In the data rows, 128 means zero.
Here are some points:
[129 120 122 116 140 148  92 177  92 111 137  97 119 165 144 141  81 100
 105 162 109 148 132 123]
[116  89 149 145  79 134 158  67 124 171 133  98 163 157  69 113 165 148
 156  64 137 124  90 123]
[159 173 159 129 163 140 130 141 150 126 142 123 117 125 141 129 133 161
  95 137 191 123 113 158]
[107  68 158 142 109 173 120  59  81 143 141 105 130 190  55 121 131 173
 172  80 126 133  86 142]
[ 97 109 110 171 161 200 109 111 155  44 120 174 228 132  64 135  97 210
  82  67 127 106  99 150]
[105  85 155 129 109 138 109 105 144 163 124  85 128 124  68 166 154 153
 124  82 136 111  94 141]
[ 68  83 112 142 102 137  75  82 103 131 119 114 102 157 104 154 113 155
 141 121 115 137 110 154]
[126 163 132 107 152 127 115 120 127 103 158 173  93 109 106 173 170 132
 180 169 174 112 114 102]
[147 233 117  88 112 140 124 105 204 116 106 129 119 129  98 128 149  56
 169 140 122 185 159 121]
[123 105 100 133  89 139 148 122 187 150  98 119 166 163  44 112 107 154
 112  84 100 153  70  70]
[150 172 185 104 120  62 164  78 135 178 141 129  83 142  77 115 154 111
 129  68 170 159 119  77]
[ 55 130 120 149 124 141  86 133 112 153 122 124  82 174 144 147 150 115
 117  97 181 131  78 131]
[165 116  98 146 170 152 128 208  86 122 129  89  72 119 159 112 147 133
 192 134 172  82 127 153]
[128 110 114 123 138 161 128  79 170  94 106 197 239 105 127 187  78 166
  45  82 121 136  81 109]
[128 143 130  83 136 102 177 111 112 159 143 131  69 115 156  89 139 148
 223 169  93 163 119  95]
[114 103 100 149 186 142 117 156 176 132 101 125 155 148 149 198 122 140
 162 140 180 179 135 154]
[118 117 105 144 122 140 123  85  85 161 127  74 103 131 114 153 132 143
 143  96 124  79 141 163]
[145  91  88 145 142 123 119 114 128 102 163  80 143 113 162 105 128 134
 166 168 107 106 113 137]
[133 183  94  95 106 149  64 138 108 111 112 116  38 127 144 152 142  99
 103 106 160 114 152 117]
[133 181 198 143 140  78 143 170 151 183  80 116  70 158 209  83 121 128
  76 186 188 126 203 176]
[117  72 151 148 116 138 120  89  95 118 187  70  99 164  95 109 177 150
 145  48 123  86 106 171]
[ 69 120 107 138 109 138 101 100  61 157 118  93  80 110  93 126 151 161
 135 104 129 109 132 160]
[112 149 122  92 150 100 130  92 126 105 127 173 135 173  71 120 138 153
 129  93 131 168  93 144]
[109 205 166  79 159 149 134 106 151 116 146 116 155 111  65 123 185 144
 129  90 200 164 137 125]
[176 130 155 138  97 109 192 116 155 181 113 141 124 182 129 111 129  59
  98 136 119 131 147  57]
[107 120 103 135 169 121 142 246 149 185 135  91  97 187 235 118 156  86
 142 223 199 158 141 137]
[ 99 103 139 124 114 119 117 109  88 152 124  79  87 122 111 129 198 133
 153  88 135 138 122 180]
[104  65  99  72 132 143 133 129  99 137 145  58 106 136 182 143 162 161
 125 166  56 156 146 181]
[168 126 135 153 148 104 164 151 113  98 148 142 132 108 161 100 124 152
 125 169 120 100 123 119]
[156 143 137 165 158 109 150 142 181  67 135 170 140  81 145 134 138 135
 117 145 198 155 167 143]
22 more points follow, each with its number after it:
[156 160 128 139 135 157 101 179 153  78 129 116 163  99  95 166  95  83
 107 122  93 127 123  69] 0
[158 153 132 143 115 105 127 181  92 188  91 127 131 138 183  79 102  93
  88 184  82 115 163 122] 1
[ 77  75 102  97  93 116 113  93  93 160 133 118 113 140 108 129 136 130
 135 122 110 131  86 105] 2
[ 74 124 107  66 110 152  72  71  76 137  93  99  83 185 104 178 120 148
  92 110 115 143 114 138] 3
[150 131 111 158 133 136 132 177 100 142 102 144 127 119 135 107 114  83
  89 138  89  89 141 110] 4
[169 168 119 121 132 102 114  89 154 138 138 176  71 158 118  84 186 128
 150 110 144  99 136  85] 5
[ 63 136 129 112  75 108 149  91 204 139  71 156 229 121  54 172 114 108
 157 119 153 197  73  99] 6
[116 144 126 111 141  52 144 118 119 156 132 173 106  82 117 103  97 161
 157 186 159 162 168 157] 7
[161 116 123 173 179  96 179 142 117 165 158 155 107 104 120 107 108 134
 121 121 109 144 167 125] 8
[165 108 114 108 143  81 137 116 131 121 129 136  83  94 159 119 136 134
 214 191  83 143 130 116] 9
[133 114 116 181 148 115  99 193 122 171 108 138 119 148 159  82 125  99
 136 184 130 136 170  96] 10
[179 120 141 158 122 180 121 142 135 120 153 131 140 107 122 131  41 147
 120  95 128  65 143 112] 11
[138 133 127 118  90 178  87 196 111 134 128 131 122  94 131 140  94  76
  59 132  99 125 149  82] 12
[172 170 144 135 196 110 150 140 158  97 188 119 133  65 128  88 123 136
 193 142 162  87 141 165] 13
[ 39 139 151 123 108 142  53 135 121 130  96  85 108 170 140 196 143 132
 117  60 152 195 124 148] 14
[102 159  93 178 195 181 113  71 161  20 170 210 208  11 112 180  51 180
  48  27 151  80 134 143] 15
[150 116 121 190 124 119 132 133 147 119 111 114 134 134 170 116  68 130
  56 148 122 141 158 177] 16
[ 99 112 106 111 114 114 109 112 140  87  96 110 169 141 140 181 119 148
 174 131 109 162 104 102] 17
[179 176 126 121 121 117 127 119 142  89 106 168 139 106 145 106 109  86
  83 140 123 102 220 161] 18
[194 143 133 117 107  85 148  95 155 158 129 169 104 109 145 108  96  96
  68 132  68 165 155 102] 19
[ 30 105  84 123 111 111  54 130  45 176 123 129  45 106 163 115 154 185
 100 138  84 138 133 139] 20
[100  65 147 134 122 152 169 111 140  86 128  97 221 109  54 100 127 119
 125  88  46  99 112 132] 21
Which two of these numbered points are nearest to each point below by angle, seen from the average point of the first points? Their numbers follow each, nearest first.
[145 146 120 149 170 144 129 186 118 177 146 129 120 121 131 140 137 112
 181 135 137 120 114 117] > 10 13
[138 131 145 127 124 201  83 159  70 101 128 101 125 152 176 120 124  60
 113 150  68  88 160 121] > 12 4
[124 144 145 131 149 141 154 124 110 159 137 130  86 145 132  59 107 162
 133 158 133 137 130 139] > 7 1
[138  98 126 127 138 110 158 164 142 112 138 155 129 130 149 150 139 129
 159 122  70 118 131 124] > 9 8
[121 120 128 145 173 146 142 173 107 151 145 187  94  82 176 102 133 127
 165 139 122 124 155 156] > 8 10
[128 130 149 112  94  71 112 133 142 169 121 131  75 124 121  96 100 159
  84 162 103 138 145 104] > 19 1
[122 166  91  49  62 124 115 155 128 198  85 127 126 154  94 183 138  82
 117 208  66 157 111  84] > 12 1
[199  95 174 164  61 135 183 139 121 142  87  98 134 158 133  83 156  97
  28 100 100  94 151 146] > 4 1
[147 144  83 150 145 123 131 199 200 105 120 110 184 154 154 174 164  94
 146 139 160 181 126 102] > 0 17
[ 59 176  80  75 158 107 131  33 193 155  60 144 177  37  52 205 116 145
 162  89 190 185 102 170] > 6 15
[124 123 113 101  74  84 182 111 146 171  77 121 210 100  90 142 104 115
 152 125 167 140 101 134] > 6 17
